In the rows, 128 means zero.
One hidden turn or mirror swaps the rows below in pairs. Which row is each named row swapped with?
The rows were stretched afterwards, more along some directions than others.
noti: [124 133 125 141 109  96 114 166 110 120 140 133 106 149 106 144 157  96
 116  86 158 147]
rukip: [133 124 123 146 128 131 132 135 119 123 118 107  94 136 157 129 132 118
 106 105 138 100]
Nolu: [127 128 134 114 122 106  90 154 113 127 129  93 120 166 125 165 127 104
 124  88 184 145]
Tepa: [135 136 115 113 103 105 117 138 108 134 127 104 116 155 129 177 145 112
 109 101 183 153]
tivi: [142 101 118  93 100  98 111 132  76 126 104 101 140 160 111 152 144 102
 105  87 167 136]
katad: [149 113 117 117 132 116  93 133  93 117 129 121 113 158 137 175 152 108
  96  92 160 130]
kupe: [140 119 125 130 122 117  97 129 124 126 111 120 125 132 128 121 118 133
 122 100 129  98]
dek: [129 122 113 130 126 122 113 151 139 115 119 102 106 155 144 114 112 129
 140  81 140 127]
lep: [141 112 110 131 119 124 109 118  73 146 128 107 125 141 122 148 126 106
  98 133 154 143]
Zozut: [147 115 123 158 144 127 104 147  85 129 120 143 134 143 109 150 150  80
 112 120 137 129]
Feg: [154 106 127 157 134 133 103 143 106 108 121 109 126 162 124 138 125 125
 104 112 125 109]
pes: [168 114 123 122 141 124  85 159  94 113 132 110 107 185 122 174 124 105
 100  87 158 134]
kes: [158 131 107 126 108 113 101 129  95 125 124 111 138 161 125 172 134 121
 104 124 162 160]
gituk: [135 128 129 135 111 137 123 166 134 122 129 108 110 126 143 164 133 132
 124 110 147 105]
Fome: [150 108 122 148 149 136  83 131 106 117 112 123 125 152 127 134 112 131
 115 115 126 110]
Mago: [144 124 108 144  93 132 107 141 111 135 116 118 130 123 129 141 154 138
 106 112 120 111]
gipak: [132 126 116 146 134 117 110 146  89 139 120 104 123 148 127 162 134 105
 107 129 170 157]
lebiv: [160 126 128 111 128 128 102 135  90 111 147 122 102 153 141 178 154 101
  97 107 164 119]
gado: [130 146 133 142 110 117 141 157 141 111 130 117 108 134 134 113 119 121
 126  90 138 118]
Fizu: [145 106 111 106 134 117  93 119 105  93 131 114 117 167 141 157 132 127
 124  95 147 112]
Nok: [135 130 133 169 144 129 114 174 117 126 131 120 119 150 120 151 128 112
 121 116 149 151]
nivas: [137 122 120 131 162 120  93 143 119 115 126 104 118 168 129 138  99 105
 116 106 160 134]
nivil: [135 115 125 132 131 121  89 128 121 112 130 102 119 142 120 140 109 112
 123  98 146 102]
nebuv: [132 115 105 125 123 109  93 108  80 138 107 124 139 146 117 157 146 104
 116 132 147 138]
dinu: [163 108 125 152 158 120 107 134  89 111 119 126 119 164 132 130 122 106
 105 111 133 110]
sel: [139 120 137 130 121 122 120 162 133 119 140 111 104 145 136 143 138 123
 128 100 147 115]
vati: [146 119 129 160 139 136  80 142 109 117 138 130 124 158 119 176 157  98
 107 127 139 121]
popu: [137 111 122 106 124 127 103 160 109 104 128 118 120 164 110 143 116 125
 132  93 151 133]
Popo: [140 113 130 104 143 123 103 134  92 117 114 112 121 142 139 132 117 111
 126 101 145 117]
fano: [118 139 131 142  91 118 120 143 107 147 136 142 127 128 114 153 166 107
 113 115 155 138]
Pef: [136 114 125 111 111 134 129 139 113 113 125 119 106 120 141 143 136 142
 131 110 134  96]
Tol: [125 119 126 123 101  99 107 148 115 124 138 126 124 140 110 138 149 122
 129 106 147 133]
nit: [147 111 115  95 105 114 100 131  68 129 115 118 127 149 110 158 135 120
 109 105 165 143]
Fupud: [138 120 114 151 124 119 104 143 106 126 144 154 115 143 115 150 153 124
 125 131 130 137]
Sov: [140 126 116 169 143 133  93 173 130 135 129 113 115 152 113 167 130 110
 126 120 155 147]
koped: [135 119 139 143 159 119 104 130 110 121 134 139 119 147 115 140 120  96
 125 125 149 112]
logi: [161 112 116 100 120 106 104 135  89 109 141 113 108 176 124 157 137 110
  97  88 168 137]
favep: [124 132 126 159 153 136 125 146 130 118 140 148  99 115 126 143 141 103
 127 119 150 106]
bon: [139 113 111 125 116 118 121 131  73 150 114 133 125 125 103 146 140 113
 118 138 151 139]
Sapo: [151 139 112 120  87 118 115 150 106 143 120  92 115 143 140 168 140 129
 100 102 169 143]
fur: [154 112 126 125 147 142 101 144 108 124 127 101 125 168 134 166 109 114
 125 125 160 144]
Tel: [149 118 109 137 143 138  98 144 118 124 141 134  99 140 122 157 142 112
 129 114 142 108]
Rova: [143 122 117 139  97 118 118 142 113 122 110  99 133 143 125 126 122 135
  87  87 136 105]
pidi: [144 130 113 150 111 109 127 142 107 130 141 132 108 139 122 161 164 117
 111 132 150 133]
nudim: [141 114 121 132 136 129 130 124 107 123 133 121  97 130 145 136 130 127
 124 136 138  98]
Pesik: [133 127  94 137 102 117 136 137 100 134 110 108 115 139 138 125 135 130
 119 113 143 149]
vabu: [151 119 113 111 117 120 110 111  93 126 108 115 126 140 143 155 147  96
  99  99 152 102]
siz: [143 113 115 140 143 118 108 158 102 124 140 128 112 164  97 147 124  98
 107 101 162 137]
fadaf: [143 113 141 154 131 130 102 164  78 116 128 134 124 147 104 178 156 103
 117 114 141 125]
fene: [143  99 123 126 130 131 110 146  70 115 130 122 132 160 123 151 139 121
 122 121 137 145]
vizu: [160 115 109 141 110 123  99 150  88 119 103  99 133 156 120 166 137 124
  82 102 139 133]
bel: [135 133 110 153 112 116 114 168 104 141 148 144 116 142 107 187 163 106
 116 137 163 161]
mor: [133 128 115 108  97 105 111 132  83 139 111  93 140 158 119 153 127 112
  99 112 170 154]
Fezos: [155 122 100 133 121 130 108 122 102 116 117 120 123 160 147 130 119 145
  94 119 127 126]
dof: [130 121 124 108 101 102 125 120  80 139 115 121 140 130 115 145 142 107
 100 120 163 138]
melot: [127 133 100 144 122 117 138 125 121 144 127 123 111 147 134 135 135 106
 109 129 154 154]

vabu swaps with Zozut
katad swaps with fadaf
melot swaps with gado
dek swaps with Pesik
nebuv swaps with Popo

